The rows of D fall into several groups, which share some directions, and each row is roughly a mix of its group's hidden directions.
D (110 x 11):
[[ 40  24   2 -26 -44  17   0 -25   1  17  12]
 [-32  -5  -2  12  47  -6  -2  27  -7 -21 -38]
 [  9  21 -56 -33  19 -10  15  21 -11  -8  -8]
 [  0  -5 -23 -28  -7 -12  18 -18  32  27  47]
 [  6  -4   9  12  29  10 -36  23 -31 -16 -42]
 [ 44 -22  23 -31  14  37 -15  -8  -6  -8 -18]
 [ 11  -7  16   7  35  12 -41  29 -29  -6 -30]
 [-13  51 -18  14 -13 -13 -10  26  -1  28  30]
 [-13  15 -37  -7  39   9  35  30  -3 -18 -17]
 [ 19  11  28 -11 -23  11  23 -56  16   6   6]
 [ 25  -4 -25 -28  29  13  13  40  -9 -30 -15]
 [  8  11   9   1  27  26 -10  35 -13 -30 -45]
 [ 32  15   5 -18 -51  14   6 -18  25  25  11]
 [ 31  12  29  13 -12  18 -31 -24  -5  28  36]
 [-32  -1 -12  25  30 -20 -18  25 -39 -15  19]
 [  0  -2   9  23  18   5 -18  52  19  36  22]
 [ 21 -23  40  22  -8   4 -32   8  -7   7 -41]
 [ -6 -10  38  21 -45 -15  -4 -26  26  20   7]
 [ -5  21 -50 -22  22   2  28  16 -17 -27 -12]
 [ 12 -55   3  -9  -4  21  27  13  32 -15  17]
 [ 13  25 -27 -14  25  -5  -6  15 -40 -26 -34]
 [ 22  35 -32 -24  -6   5  13 -36 -30 -18   4]
 [ 11  16 -57 -23  -8  -9  37  -2 -16 -17   3]
 [-25 -11  22  27 -39 -10   7 -37  21  20  16]
 [ 43  13  17 -28 -26  23   3 -41  -3   7   8]
 [  4 -29  26 -18 -14 -19 -56   8  16  14  -5]
 [ -6   4 -12  -9 -49 -11  40 -30  19  -7  20]
 [  2  16   7 -22  37  17  -1 -18  -7 -13 -56]
 [  5 -10  10   4 -60 -30  -4 -26  18  17   9]
 [ 22  24  11 -16 -30   7  21 -55  12   9   4]
 [ 22 -40  12 -20  46  21  -9  10   6 -14 -23]
 [  5  -9  19  29  11   6 -26  44  10  36  24]
 [-16  17  18  32 -11 -15 -33 -36  -3  35  16]
 [ 20  46  13 -20 -11  13  11 -49 -15   1  -7]
 [ -4 -24  29  22  22   0 -45  30   9  15 -21]
 [-11  -2  33  37 -47 -10   6 -31   3   9 -10]
 [ 13  21 -23 -31  47  15  -5  33 -16 -15   6]
 [ -9  34  34  31  -6  -3 -39 -15   1  30  -9]
 [ 17  -8 -36 -32  21   9  30  29  -7 -34  -4]
 [ -9   0   8  -4  21  25   3  53   9 -24 -38]
 [-10 -25  39  13 -19  -9 -25 -28  13  39  13]
 [ -3  24 -18   1  41   2 -33  40 -27   6   7]
 [ -1   1 -21  20  43  34  26  27 -21 -21   7]
 [ -8 -22  52  43  -9  11 -20  -8  13  12  -2]
 [-25  -7  31  26 -35 -19 -11 -30  12  32   4]
 [-40 -35 -12  26  18 -27  15  20   2 -24 -12]
 [-10  -2 -10   2 -37  -7  41 -27  32   4  34]
 [-39  -4 -14  23  32 -17 -15  46  -8  -5 -11]
 [ 17 -13  44   7  -8   5 -52 -19 -14  15  10]
 [-14  14  15  -2  58  26  10  -2 -28 -16 -18]
 [  5 -12  22   2 -39  10  31  -7  47  11  21]
 [  5  19 -21 -25 -10   0  32 -47 -20 -30 -10]
 [-13 -37   5  -6 -23  -6  18 -21  33  22  40]
 [-12  21 -17  -1  54  17  10  25 -23 -20 -21]
 [-14 -23  -7  -6 -32   2  40 -13  48  -2  12]
 [  1 -15 -12 -15 -17  -8  18 -19  40  26  47]
 [  0 -56 -25   1   5 -12  11  38   7 -25  -3]
 [-40 -15 -29  23  21 -28   2  40  -2 -11  -5]
 [-14 -12 -12  10  37  -3 -27  56 -16  -4  -3]
 [-16 -24  -2   7  60  -2  -9  24 -11 -22 -19]
 [ 41  15  12 -27 -37  24   2 -36   3  13   3]
 [-20 -13  30  24 -39 -12  -2 -33  23  27   9]
 [-32   1  -7  22  31 -10 -22  53   1   5  -8]
 [ -4 -33  39   7   7  -1 -54   9  -9  -4 -17]
 [  2  23 -48 -10  11  12  50   5  -3 -17  11]
 [-19   2 -29 -15 -27 -14  45 -26  21  -3  25]
 [ -5 -31  51  22  -1  -2 -41   2   6  16  -8]
 [ 41  29   4 -27 -36  22  -6 -22  -2  20  11]
 [  0  -5  46  43 -39   8   6 -11   2  -5 -19]
 [-19 -35  44  14  -7  -4 -31 -11   1 -16 -31]
 [-44 -30 -12  26  22 -26  12  17   0 -24 -16]
 [ 39 -38  26 -23  23  32  -8  -5   7 -10 -14]
 [  6  18 -57 -21 -23 -19  33   4   0  -9   5]
 [ -7  21 -46  -8  20   6  50  19  -1 -13   0]
 [ 27   1 -18 -25  40  22   0  40  -9 -25  -8]
 [ 18 -29 -23 -16  14  24  33  24  11 -40   5]
 [  1  15  -9  -9 -37 -12  39 -26  23  13  37]
 [  3  41  32  -2  -7  11 -10 -51 -16  16   9]
 [ 20 -69  -2  -8  10   6   3  15  14 -16   4]
 [  4 -18  46   1  13   7 -57  -2  -7   9  -5]
 [-12 -22  -9 -16 -34 -13  35 -24  32  13  29]
 [-45 -17 -16  27  24 -26   3  32  -5 -18 -13]
 [-47 -17  -8  30  29 -24  -1  29  -6 -17 -13]
 [ -5 -23  22  37  15   9 -40  42  -9   3  -5]
 [-12 -30 -31  -7 -22  -4  49 -12  11 -31   0]
 [  6 -21 -45   1 -22 -20  -4  33 -33 -22  -3]
 [  0 -32  -2   4 -49 -15  30 -31  -2 -19  13]
 [ 34  26  18 -30   8  34  -9 -12  24  22 -24]
 [ -9 -20  57  22   5   6 -37  -1  12  17  -5]
 [-26 -15  35  19  10   9   1 -25  -1 -29 -44]
 [ -9  24 -38 -11  36   6   3  20 -23 -35 -20]
 [-10 -26  34  23 -19 -13 -30 -35  -3  31   3]
 [  4  29 -37 -34 -19 -13  39 -25   4  -2  10]
 [-10 -23  52  42   6  18 -26   3  -1   4  -5]
 [-11  31  -2  15 -52  -8 -12   4 -30  10  29]
 [  4  18 -51 -34  -6 -17  39   2   5  -5   4]
 [-25  16  17  21 -29 -12  -4 -37  22  32  25]
 [ -7  22 -38   2  13   3  20  24 -15 -42 -31]
 [ -3 -25  38  -2  -6  -9 -61   4  -6   1 -13]
 [-17  69  -1   7  -9  -7  -4 -18 -11  20   5]
 [ 10 -39   7  19 -44 -16 -24  10  29  16  14]
 [-10  -3 -31 -28  24 -20 -14 -18 -16  25  43]
 [ 17  17 -16 -19  48  14 -17  34 -26 -15  -6]
 [  5 -10  13  -1  28   4 -39  23 -29  -5 -45]
 [  4 -25  36  30  11  10 -50  22  -5  11  -3]
 [ 12  -9  10 -12 -32  -1  29 -59  -2 -17  -8]
 [ 21 -11  36 -17  -6  22   2 -57  -7  -8 -12]
 [ 13  16   4   4  38   6 -38  20 -42  -8 -24]
 [ 26  10  -2  -9  38  12 -50  21 -22  13   3]
 [ -7 -21  30  35  30  26 -22   8 -24 -20 -20]]
Here is one row from each group, named. Which group is each of the other rows in?
[  0  19 -12  -8 -46  -4  34 -43  13 -14  11]
F
[-40 -10 -30  24  26 -33   3  28 -12 -15   4]
J
[ -9 -24 -12 -21 -18  -9  23 -23  40  22  37]
K

[  7  17 -44 -11  25   6  13  10 -41 -30 -16]
F
[ 40   9 -17 -18 -10  10 -28 -19 -41  -7  27]
F
[ -1  41  31   5  -9  17 -34 -17 -35  16  11]
J
[ -3  48 -16   9   0  -7 -16  35   5  32  30]
J
[ -9  -5  50  19  35  26 -34   2  -5   3  -7]
F
[ -3  44 -29  -4  11  18  33  22  17 -26  20]
K
[  1  25 -27  18 -10  11  57  -4  15   7  25]
F
[ 18 -13 -27 -29  28  16  20  38  -5 -33  -6]
K
[-20 -26   0   9  55  -1 -11  26 -10 -22 -25]
J
[  5  50 -29 -22  -3  -9  26  -1   9   8  37]
K
[ 20  43  10 -15 -19   7  29 -41  21  11  -1]
J
